Z992: [157  79 146  87  97 152 184 125]
Z493: [151 127 108 125 119 140 161 138]
Z207: [117 167 160 120 114 102 156 148]
Z876: [120 114 102 156 151 102 156 148]
Z482: [141  79 137 201 135 109 186 189]
Z248: [117 167 103 120 114 102 156 148]
Z288: [160 119 146 125  97 152 184 125]
[117 167 160 120 114 102 156 148] : Z207
[117 167 103 120 114 102 156] : Z248
[ 79 146  87  97 152 184 125] : Z992
[160 120] : Z207
[167 160 120 114 102] : Z207

Z703: [107 120 117 131 160 163 134 174  89  74  98  70  92 149 156  85 181  96
 101  77 184 168  79  73 150 170  93 179 162 100 134 184 147 158 166  89
 138 106 177 108 115 125  89  89 100 112  85 181  71 132 154 144 103 158
 167  94 131 108 155 144]
Z914: [132  79 157 107 123 127  75 111  99  75 123 131 171 102 155 175  95 107
 179 113 169 157  94 115  72  78 186 164 102 131  72  85 135 163 129 178
 175 103 185  99 134 120 126 115 159 167 126  85  72 185 167 153 108 167
  89 172 164 185 133  90]
Z64: [ 85  81 121 168  82 123  90 140 177 117 160  99 133 123  95 147  86  85
 185  76  82 119 180  72 157  92 175 178  73  87  87 119  71 104 120 132
  88 174  81 180 169 181 158  92 179  83 126 182 171 105 121 159 121  80
 150  88 180 139 171 166]
Z437: [116  72  78 149 140 112 182  71 115 136 155 171 141 116  91 183 134 184
 136 106  78 144 153 162  97 165 107 117 124  90  82 107  81  72  89 156
 136 125  79 152 171 183 159  96  76 111 156 183  86 151 110 107 179  94
 167 178 155  90 138 169]
Z132: [121 175 100 115 166 116 101 164  91 181 144 109 109  72 162  99 111 113
 142 154 145 155 138  87  92  84 111 175 171 118  81 168 158  78 118 121
 133  75 156 141 144 163 137  75  73 140 151 114 135  88 154 100 146 164
 135 153 170 147 109  82]
[107 123] : Z914
[115  72  78] : Z914
[111  99] : Z914

Z988: [ 84  80 197 138]
Z421: [141 128 137 118]
Z252: [133 138  80 197]
Z12: [ 80  84 197 139]
[ 80 197 138] : Z988
[ 84  80 197] : Z988
[133 138  80 197] : Z252

Z44: [ 91 162  71 166 182]
Z891: [ 71  91 162 133 167]
Z742: [172  69 141  65 138]
Z11: [ 93 103 185 118 178]
Z755: [108 172  69 140 126]
Z37: [149 120 141 107  63]
[172  69 140] : Z755
[ 69 141  65] : Z742
[ 71  91 162] : Z891
[166 182] : Z44
[ 91 162 133] : Z891

Z998: [129 136 124 123 122 110 130 120 117 129 129 124 130 117 125 132 131 130
 126 128 126 130 127 129 136 129 132]
Z133: [125 137 110 122 122 125 123 134 111 122 131 126 140 117 120 135 143 127
 109 117 124 122 120 125 139 126 121]
Z605: [145 136 107 112 122 106 124 131  98 117 129 114 139 117 124 131 116 128
 137 117 139 135 112 140 144 122 146]
Z835: [123 119 127 118 122 113 130 121 118 125 128 128 132 117 125 135 130 130
 134 132 131 131 129 136 137 126 128]
Z290: [132 138 122 122 122 109 127 125 115 126 131 124 131 117 128 139 126 130
 132 129 129 133 127 127 136 129 131]
Z206: [132 138 122 122 122 113 128 121 117 129 127 127 129 117 124 133 130 128
 133 126 131 131 128 131 135 129 127]
Z272: [140 140 102 158 122  64 116 114 125  79 130 121 162 117 136 148  94 173
 152 142 108 129 123 116 123 126 162]
Z371: [134 121 108 103 122 100 156 125 113 101 162 127 118 117 103 126 151 146
  99 145 131 120 105 139 133 129 137]
Z877: [110 136 132 128 122 113  93 117 104 121 132 113 119 117 124 143 128 124
 139 114 116 130 117  93 141 121 121]
Z338: [121 120 141 117 122 105 107 116 128 109 123 144 125 117 144 155 141 118
 121 137 125 117 125 139 138 139 125]
Z913: [137 122 117 116 122 109 137 144 100 146 120 138 131 117 146 135 158 105
  97 139 120 122 122 134 141 128 133]
[137 125 117] : Z338
[123 122] : Z998
[128 126 130] : Z998

Z941: [153  88 104 181 122 118 172 129  99]
Z68: [109 126 175 141 151 120 109 102 115]
Z442: [119 177 137 102 127 159  84 121 138]
Z803: [143  97 111 185 114 126 171 142 114]
Z19: [143  97 111 185 114 126 171 143  93]
Z498: [150 148  93 102 187 106 123 143 152]
Z548: [ 95 149 134 126  98 188 105  93 145]
Z952: [ 97  86 134 150 109 125 175 141 131]
Z358: [ 97  86 134 150 109 125 175 182 114]
[148  93 102 187 106 123 143 152] : Z498
[143  97 111 185 114 126 171 143  93] : Z19
[109 125 175 141] : Z952
[ 98 188] : Z548

Z558: [146 155  87  85  90 172 158]
Z65: [174 118 183 152  98 107  94]
Z547: [178 133  83  75 164  80 169]
Z972: [134 152 156 149 109 162  63]
Z939: [154  67 166 130 117 189  96]
Z181: [179 172 138 147 132  85  54]
Z279: [ 73 156 109 109 149  70 156]
[149  70 156] : Z279
[134 152 156 149 109 162] : Z972
[156 109 109 149] : Z279
[ 75 164] : Z547
[149 109] : Z972
[ 73 156] : Z279
[130 117] : Z939

Z758: [127 129 123 128 124 131 124 151 127 129]
Z843: [130 129 126 129 126 128 126 129 127 128]
Z990: [121 127 124 125 128 136 125 184 127 129]
Z184: [125 129 127 125 130 133 128 162 128 129]
[124 131 124 151] : Z758
[127 129 123 128 124 131 124 151 127 129] : Z758
[127 125 130 133 128 162 128] : Z184
[184 127] : Z990
[130 129 126 129 126 128 126 129 127 128] : Z843
[128 126 129 127 128] : Z843

Z369: [145 121 123 126 109 127 132 112 132 136 132 118 138 127 152 125 145 121
 140 124 126 117 122 134 126  98 128 134 129]
Z129: [146 116  58 130  95 136 134 124 124 135 119 125 120 102 111 144 127 105
 134 119 151 114 111 122 120 133 129 136 104]
Z540: [131 128 119 145 122 155 135 104 109  91 126 146 115  58 130  95 136 134
 137 104 100 129 127 123 139 163 141  98 139]
Z874: [124  85 112 116  98 115 142 150 143 152 141 101 120 157 137 119 126 181
 129 159 129 165 142 124 119 147 121 144 117]
[112 116  98 115 142 150] : Z874
[165 142 124 119 147 121 144 117] : Z874
[146 115  58 130  95 136 134] : Z540
[140 124 126 117 122 134 126  98 128 134 129] : Z369
[136 132 118 138] : Z369

Z343: [132 168 119 104]
Z881: [149 119 168  80]
Z518: [104 128 134 128]
Z119: [149 143 168  80]
Z317: [104 128 134  76]
Z473: [ 91 132 133 111]
Z619: [104 128 134 100]
Z496: [ 89 132 128 124]
Z366: [123 123 130 186]
[149 119 168  80] : Z881
[ 91 132] : Z473
[130 186] : Z366
[119 168] : Z881
[119 168  80] : Z881
[134  76] : Z317

Z618: [120 140 129 139 140 108 154  97 114]
Z163: [ 73 127 174 100  96 151 124 131 162]
Z615: [127 121 129 139 140 108 154 182 118]
Z273: [149 114 144 155 116 100 146 164  85]
Z370: [ 95 147 139 129 106 194 123 102 131]
Z190: [122  84 140 161 113 106 173 150 106]
[127 121 129 139 140 108 154 182 118] : Z615

Z276: [101 153 126  75 170  73 183  73]
Z846: [157 169 182  63 135 123 111 109]
Z921: [182 169 157  63 135  73 183  73]
[169 157  63 135  73 183  73] : Z921
[157 169 182  63 135] : Z846

